In the rows, zero is written as 128.
A state moves one step at a time under one of 7 hidden systems, and each row is a state written as 20 numbers. Each run below is a few steps of one system.
Z_92, trace 1 (10 x 20):
[[111  99 120 174 118 120 176 127 154 177 171 148 113 114 104 104  96 131
  185  89]
 [ 98 139  98 144 152  57 145 129 173 151 149 134 132 172 161 181 143 127
  131 153]
 [196 127 152 145 123 124  64 151 211 137 140 145 120 134 106 139 146 148
  114 131]
 [104 141 158  47 112 150 121 162 154 112 170 159 122  98 151 158 123 135
  128  99]
 [130 115 128 103 158 164 165 112 114  93 132 176 194 164  85 141 155 153
  110 118]
 [130 116 155 136 104 184 164  88 131 172 160 120 137 138 106 143  90  79
  102 178]
 [112 119 101 139 112  98 115 107 102 156 142 138 112 150 110 144 153  46
  100  67]
 [138 147 127 138  79 115  85 116 132  93  99 146 104 215 134 137 101 122
  165 131]
 [147 147 138  82 124 140  72 137 105  87  96  90 118 121 161 154 153 118
   68 168]
 [142 109 143 109 110 182 108 140  79  96  99 125 120  88  91  77 119 146
  131  78]]
Z_439, trace 2, 10 rows:
[[139  91 148 173 123 138 100  83 141 125  87 153 138 124  90  96  85 106
  170 162]
 [ 90 133 127 176 133 113 122 101  73 153 138 113 137  81 173 170 132  81
  154 144]
 [157 159 126 182 120 124  92 172  99 126 124 119 140 120 142 134 164 181
  155  68]
 [129 184 126  83 101 153 171 166 122 128 148  88 107 154 177 126 116 167
  111 136]
 [144 109  99  77 168 108 149 144 165 118 102 117 119 124  95  57 148 144
   77 120]
 [113  89 138 124 124 139 166  89 167 135 129 153 116 129 101  93  63 115
  173 173]
 [ 99  87 109 174 178  79 126  89 109 130 127 137 146  97 131 170 152  96
  146 157]
 [150 132 153 204 105 142  90 153 135 148 155 129 134 116 128 180 131 172
  173 109]
 [104 173 120  90 121 126 151 172 115 140 166 106 134 139 175 181 158 148
   93  97]
 [169 141 129  81 134 136 119 161 182 110 111 141 137 176  95  89 141 170
   84 104]]
Z_439, trace 3:
[[120 128 134 126  84 162 163 133  86 136 182 150 105 106 123 117 118 113
  174  57]
 [128 127  79 117 139 105 152 121  70  72 104 116 119 199 127 144 160 150
  119 125]
 [163 100 134 139 102 149  92 140 157 139 111  60  71 129 101 119  96 146
   89 169]
 [ 41 101 124  97 128 102 130 136 133 152 121 129 115  85 129 118  91 100
  130  80]
 [103 133 134 154 150 112 105 116 126  93  64 162 187 164 130 130 112 168
  168 141]
 [144 161 155 157 132 155 122 127 129 171 129  80 152  93 172 147 127 124
   96 201]
 [136 148 126 139 139 118 143 159 141 175 158 149 145  84 124  82 157 123
  133  47]
 [141 167 112 111 115 124 186 118 128  99 141 162 128 200 154 111 124 147
  178 139]
 [184 103 105 118 159 108 126 121 147 113 139  93  86 113 128 127 169 122
   83 196]
 [119  72 144 123 108 142 128 134 154 137 176 146  86  75  89 125  99 127
  168  90]]
Z_845, trace 4 (10 x 20):
[[180 143 164 161 118 163 103 166 187 153 145 137 153 131 107 125 129 187
  132 116]
 [ 90 139 138  71 147 137 179 142 174 159 166 119 146 122 151 162 115 140
   83 162]
 [163 118 115 118 143 120 154 104 172 131 141 181 149 186  75 100 155 100
  105 111]
 [138 133 140 111 114 124 132  87 150 106 150 156 103 133 165 145 107  86
  169 210]
 [132 116 122 128 129 106  82 117 100 104 151 167 125 121 121 187 185  79
  122  84]
 [140 160 161 114  61 181 105 141 107  94 137 145 111 150 146 143  94 146
  177 109]
 [120 140 123  82 128 146 101 147  88 100  98  81 133 148 135 163 151 135
   43 136]
 [145 113 151 122  91 172 106 119 141 151  96 118 118 137  71  66  85  98
   98 108]
 [ 51 123 112 105 144  94 144  94 105 125  75 114 141 133 156 115  90  92
  120 166]
 [157 134 123 189 145  98  79 111 115 132  77 147 155 117 116  75 155 102
  149 103]]
Z_391, trace 5, 10 rows:
[[125 127 150  82  86 174 137 137 139 164 162  89  88 104 128 131  97  97
   75 139]
 [ 80 128 114  79 117 127 146 115  99 114 104 161 142 174 100 103 120  93
  109  61]
 [142 143 143 142 105 129  98  88 141 115  79 136 136 198 133 126  92  98
  136 193]
 [136 124 144 140 126 128  57 112  92 129 105 117 123  58 137 129 147  64
  107 131]
 [139 167 143 151  92 165 116 154  73 111 117 134 142 119 145 103 122 167
  179  72]
 [142 155 101 129 145 129 153 132  77 101 109  71 131 160 163 148 159 164
   93 178]
 [170 107 105 158 134 121 130 139 140 170 117  75  92 111  89  58 135 123
   86 114]
 [ 73 116 102 125 122  92 170 124 113 125 119 122  89 115 152  87  81 129
  192 115]
 [123  92  99 164 174  74 103 114 138  88  89 149 146 160 109 152 150 157
  150 144]
 [143 107 159 172 130 135  88 152 180 161 145 100 117  63 134 152 106 161
  142 166]]
Z_391, trace 6, 10 rows:
[[ 88  92  83 118 144 103 205 119 120 112 132 141 117 170 103 107 110 157
  156 101]
 [119  79 113 165 148  85 120  98 183 136 121 129 119 169  98 162 109 124
  131 186]
 [ 96  95 152 142 129 106  72 140 171 159 145 141 119  60 126 162 115 106
  144 106]
 [ 92 159 156 102 127 137 119 167 142 113 137 172 177 127 153 168 126 177
  161  83]
 [157 163 146 100 154 150 143 138 161 130 134 125 179 156 146 156 157 154
   67 178]
 [155 138 144 102 128 159 166 118 149 179 162 129 130  93 114  73 134  75
   84 125]
 [114 140 114 106 107 126 183  88  98 115 154 181 123 161 133 100 117  75
  177 100]
 [171 114 117 151 116 112  99  85 120  86 128 153 108 184 118 169 154  89
  141 166]
 [160 106 152 132  85 154  56 141 120 120 145 103  69  82 118 154 126 110
  124 120]
 [ 92 132 131  82 100 162 120 164  75  88 115 112 119 131 126 142 116 172
  124  69]]
Z_666, trace 7 (10 x 20):
[[145 120 161  90  98 167  61 175 153 109 117 110 106 112 107 141 116 166
   93 102]
 [ 73 117 168  83 113 176 116 121 117 107  97 162 171 120 104 130  81 133
  131 102]
 [112 115 143 164 147 145 125  83 119 155  86 151 202 152  84 111 115  89
  101 138]
 [133 163 135 187 103 126 130  98 113 193 129 113 134 131 152 107 115  57
  132 144]
 [134 177  91 125 117  77 119 126  89 124 126 123 102 149 183 122 171  80
  132 102]
 [190 168 107 101 127 120 128 152 116  76 108 112  99 155 160  85 160 169
  137 145]
 [153  99 127  73 140 165 148 138 110  87 131  99  90  68 118  90 133 154
  112 145]
 [101  55 116 136 134 142 157 120 108 111 132 136 109 102  65 107 101 153
  162  89]
 [ 68  78 111 178 150 100 150 104 136 147 107 109 140 145 107 156  83 145
  145 165]
 [107 129 124 184 135  82  83 153 168 192 122  85 128 117 139 156 127 129
  100 123]]
Z_555, trace 8 (10 x 20):
[[137 130 111  89 105 151 149 160 103 139 169 102  92 121 106 120 155 121
   76  54]
 [131  94  99  92 125 123 160 135 150  84 119 132  98 200  82 112 112 178
  126 120]
 [125  65 123 129 149 112 104 106 163 121 108  96  95 115 101 144 105 121
   98 202]
 [ 85  87 159 157 118 132  68 123 129 132 112 152 141  76 106 153  97 117
  164  97]
 [ 68 164 134 136 136 119 135 120  89 113 109 146 187 148 180 182 120 144
  159 136]
 [160 190 138 166 145 125 119 147 146 176 111 105 182 135 154 114 159 139
   88 147]
 [142 171 145  92  90 155 159 140 151 174 153 133 112 120 140  68 105  91
  120  98]
 [137 115  86  78 155  90 180 107 132  96 141 170 111 153 114  85 160 100
  135 110]
 [198  90 119 158 134 122 123 110 143  95 147 127  79 117 116 125 142 144
  169 184]
 [121  85 135 137 110 150  95 132  83 118 163 101  87  69 120 189 138 112
  128 109]]
Z_263, trace 9 (10 x 20):
[[ 84 125 140 154 104 113 109 111 121 154 169 153 131 131 151 216 124  85
  154 113]
 [121 139 126 152 102 114  69 147 114 105 109 119 126 193 133 202 139 157
  123 110]
 [142 140 152  73  85 161  72 154 137 105 106  93  94 154 130 148 109 134
   72 135]
 [111 134 139  54 111 152 119 126 118 108  99 155 143 150  98  92 123  91
   82  76]
 [124 122 139 129 122 158 146  70 100 112  81 157 166 167 103  84  95  87
  138 156]
 [164 129 127 183 130 128 105  78  84 144 108 116 133 103 131 103 149  52
  121 162]
 [145 164 112 184  94 111 113 136  79 150 129 107  93 113 168  97 135 105
  177  89]
 [122 148  87 118 130 106 149 151  68  89 107  73  90 131 173 117 141 171
  137 129]
 [161  90 107 104 148 138 139 159 127  96 118  88  84  97  93  73 138 184
  107 118]
 [ 87  83 128  96 152 129 177 127 151 147 140 131 121  65 104  78  91 129
  137 120]]
Z_845, trace 10 (10 x 20):
[[131 157 117 131 104 124 201 122 153 164 172 119  94 160 161 107  92 125
  166 159]
 [155 108  74 123 161  59 127 131 145 110 144 120  88 150 127 147 190 120
  102 129]
 [157  91 146 120 101 136 104 136 169  99 161 158  73  94 111 124 103 144
  193 120]
 [ 78  99 127  92 156 132 133 135  97  76 133 136 148 120 132 211 144 170
  124 131]
 [175 121 162 167 109 192 105 125 133 128 122 140 166 161  72 141 122 158
  116 124]
 [ 79 143 151 113 111 147 140 118 146 173 133  96 145 144 151 175  87 101
   81 181]
 [127 140 116 130 128  90 103 120 168 156 105 162 151 190  95 104 142  79
   90  80]
 [131 169 146  89 114 108 109 118 163 108 108 153 115 119 188  89  98 102
  172 174]
 [139 130 119  95 163 110 102 125  91  96 129 152 143  72 141 128 198  93
  105  93]
 [151 144 151 128  84 195 153 120  72 110 148 144 119 109 126  92 105 130
  181 103]]
Z_92, trace 11, 10 rows:
[[135 167 132 102  98 143 129 119 142 160 111 124 142 200 113 106 119  78
   56 119]
 [146 143 128  73  99 128 105  98 132 108 104 154 105 162 121  77 122  52
  108 124]
 [140 123 127  97 119 132 102  81  76  60 100 156 112 127 141 119 139  76
  152 152]
 [150 112 133 159 116 164 101  99  38  82 114 110 119  99 136 151 142 116
  151 152]
 [116 122 113 175 104 150 128 138  42 129 119  61 102 114 133 142 121 152
  130 107]
 [102 129  92 159 123 106 140 154 100 145  84  57 105 156 124 100 103 172
  111 110]
 [110 123 109 127 151  84 117 144 171 144  68  83 107 125 135  64  97 152
  110 153]
 [115 119 131 113 168  85 100 134 172 124  90 142 131  57 147  71 121 133
  153 138]
 [121 136 148 147 169 115 129 127 138 117 131 170 169  57 163 119 136 156
  201 140]
 [151 156 140 177 152 142 163 141 123 154 175 137 170  88 162 151 158 167
  164 143]]
Z_263, trace 12:
[[160  97 110 120 153 120 155 162 194 137 169 114 106 145  90 135 146 190
  101 129]
 [102  98 138  78 137 112 155 129 213 145 180 163 112 113 120 148 102 121
  135 139]
 [ 98 107 139 125 160  96 115 114 174 116 135 201 182 140 117 180 141 127
  151 124]
 [139 141 177 160 111 157  76 124 162 135 138 149 166 131 141 197 113 137
  143 171]
 [126 166 153 118 101 151  92 150 120 153 156 129 149 144 146 196 158 104
   79  97]
 [133 158 131 106  76 157 134 136 116 116 132 137 127 227 117 150 115 132
  109  99]
 [150 116 121  72 108 147 121  92 115  86 119 128 101 182 104 134 130  76
   77 165]
 [151 105 136 117  97 138  85  92 112 101 114 172 105 127  92  91 128  59
  147  93]
 [ 89 130 135 143 108 133 109  87  52  97  86 135 132 108 154 123 100  85
  176 136]
 [145 130 118 184 129 136  85 129  51 112  75  80 136 110 125 119 150 137
  117 119]]
Z_555, trace 13:
[[155 144 111 103 103 132 134 124  66  86 129 122  73 100 157  75 141 102
  167 105]
 [157 106  86 133 152 128 149 131  56  71 112  95 101 114 117 103 171 162
  130 120]
 [140  87 113 167 118 162 146 138  90 126 120  55  90 115  96 121 104 181
  121 138]
 [ 56  77 107 142 131 115 144 139 109 156 113  80 112 122  96 144  92 145
  102  95]
 [ 64 109 116 150 150  80 126 146 171 147  86 119 144 147 126 129  84 176
  153 124]
 [ 83 141 142 130 160  92 122 141 183 166 116 116 151  75 178 130 102 138
  133 171]
 [111 157 155 120 157 126 142 149 163 161 151 173 180  60 158 107 138 135
  157 102]
 [142 165 132 110 149 146 205 127 141 136 188 168 165 122 159 133 152 144
  157 143]
 [193 128 120 135 140 137 167 130 164 156 202 138 122 137 109 142 181 122
  102 135]
 [162 106 129 104  87 143 132 136 162 127 199 149  70 159  96 163 130 117
  132 101]]
Z_666, trace 14 (10 x 20):
[[140 162 134 125  98 112 117 162 151 166 156 135  92  89 157  82 124 108
  160  65]
 [101 142 108  79 167  92 151 116 114  64 112 176 152 134 166 127 151 142
  169 136]
 [206 106 132 167 165 153 135 126 141 122 132 115 143 104  97 108 163 169
  117 175]
 [105 100 138 129 100 160 164 130 104 156 197 107  88  70 132 158 104 115
  151 115]
 [ 86  97  88 131 140  83 140 128 129 109 131 153 129 199  96 178 139 143
  131  84]
 [151 140 146 141 124 128 107 137 203 150 111  98 126 168 132 139  96 160
  105 199]
 [115 131 157  90 117 133  68 151 153 152 142 130 114  57 138 140 136  88
   98  94]
 [113 153 146 122 117 140 119 125 115  94 110 202 181 158 129 127 125 145
  186  80]
 [151 138 142 137 158 160 151  87 108 125 111 121 184 137 128 137 145 113
   88 212]
 [172 130 127 163  90 155 134 125 108 178 175 109  88 108 108 112 144  74
  112  89]]

Which system made each of these runs?
trace 15 (2 x 20):
[[178  74 125 149 122 137 132  96 154 130 177 163 106 145  65 141 147  90
  129 128]
 [101 102 145 109  75 148 120 120 124 122 179 139  77 124 132 189  96  99
  162 116]]

Z_391
trace 16:
[[147 151 101 144 113 115 134 104  69 119  89 114 105 146 136  47 133  89
  143 106]
 [149 127  86 146 128 103 143 119  74 105  98  86  75 115 142  63 135 121
  153 132]]

Z_555
trace 17, 2 rows:
[[187 107 155 163 134 184 111 101  95 109 134 160 164 102  83 124 153 123
  137 129]
 [ 89 144 146 146  94 166 161 110  86 162 163 102 135 130 160 186  92 101
  130 154]]

Z_845
trace 18 (2 x 20):
[[136 108 139 137 155 174 124 119  63  93 120 134 185 113 101 169 168 150
  103 123]
 [142 135 139 163  87 188 147 128  97 175 145  94 141 167  88 135 117 123
   82 106]]

Z_439
trace 19, 2 rows:
[[ 83 107 156 160 130 149 113  97 114 144  72 129 166  96 113  97  68 117
  150 147]
 [ 86 154 123 186 159 101 125 118  97 168  87 121 194 117 156 130 138 116
  126 123]]

Z_845
trace 20:
[[136 146 149 109 137 120 115 126 194 154 134 111 132 137 163 161 114 116
   91 214]
 [127 124 146  95 142 130 116 133 146 147 141 168 146  62 109  86 152  82
  111  70]]

Z_391
trace 21, 2 rows:
[[169 128 153 108 132 161 128 132 191 158 113 142 148 134  82  58 115 121
   84 129]
 [105 125 125 116 126 116 174  75 132 150 144 174 132 135 130  97 106  45
  154 144]]

Z_439
trace 22 (2 x 20):
[[149 123 124 137 150  78  98 145 218 152 131 173 134 143 103 104 147 126
  130  96]
 [124 150 155  92 110 128 134 109 170 112 164 179 124 138 173 162 107 104
  173 178]]

Z_439
trace 23, 2 rows:
[[148  84 124 162 129 113  98  92 128 103 133 193 132 145  77 138 149  91
  167  97]
 [ 99 126 156 155  92 137  83 107  99 122 119 119 113 104 170 178  89 100
  173 162]]

Z_263
trace 24, 2 rows:
[[154 126  82 153 178  88 190 122 116 116 159 120 124 132 149 135 181 153
  144 155]
 [176  97 123 150 128 122 137 154 172 126 190 121  72  92 122 138 137 174
  172 139]]

Z_263
trace 25 (2 x 20):
[[102 150 131 157 133  91  80 129 137 108  56 129 152 155 160 123 102 162
  169 151]
 [166 166 154 116 142 148  79 159 132 129  97  89 148  81 162 112 151 145
   81 157]]

Z_263
trace 26:
[[183 180 132 130 146 153 148 133 108 145 129 133 166 103 140  68 180 115
  101 114]
 [143 147 114 115 110 145 200 112  99 159 175 104  92 101 153  84 125  86
  132 141]]

Z_845
trace 27 (2 x 20):
[[112 141 165 134 109 124  66 120 174 130  66 153 146 133 134  91  74 119
  160 141]
 [108 146 151 124 161 132  95 115  89 103  92 144 187  68 173 143 147 119
  136 156]]

Z_391
trace 28:
[[167 146 123 152 159 123 115 160 158 122  83 120 169 157 105  89 149 197
  108 123]
 [130 123 154 115 150 148 155 130 180 173 151 107 134  60 142 105 102 125
  110 189]]

Z_845
trace 29:
[[138 112 132 128 126 167 124 115 102 121  90 140 167 168  59  91 132 123
   84  86]
 [105 139 142 140 111 145 141  89 116 149  97  95 131 138 155 108  68  94
  128 209]]

Z_845
trace 30, 2 rows:
[[137 163 151  93 117 176 164 171 149 168 171 104 140 113 136 130 129 158
   79 111]
 [103 120 128  61 134 129 173 123 161 134 159 186 141 146 101 111 127 100
  117  80]]

Z_666
trace 31:
[[107 101  94 137 113 118 155 127  58  99 144 138  97 133 109 126 140 128
  170  54]
 [140 114 109 157 109 112 112 131 137 101 113  97  96 210 120 174 113 172
  137 165]]

Z_391
trace 32, 2 rows:
[[176 154 127 203 126 132 151  98 122 140 131 135 145 164 140 115 129 130
  173 182]
 [173 146 111 138 121 111 122 135 111 139 182  94  76  90 175 155 177  98
  123 145]]

Z_263
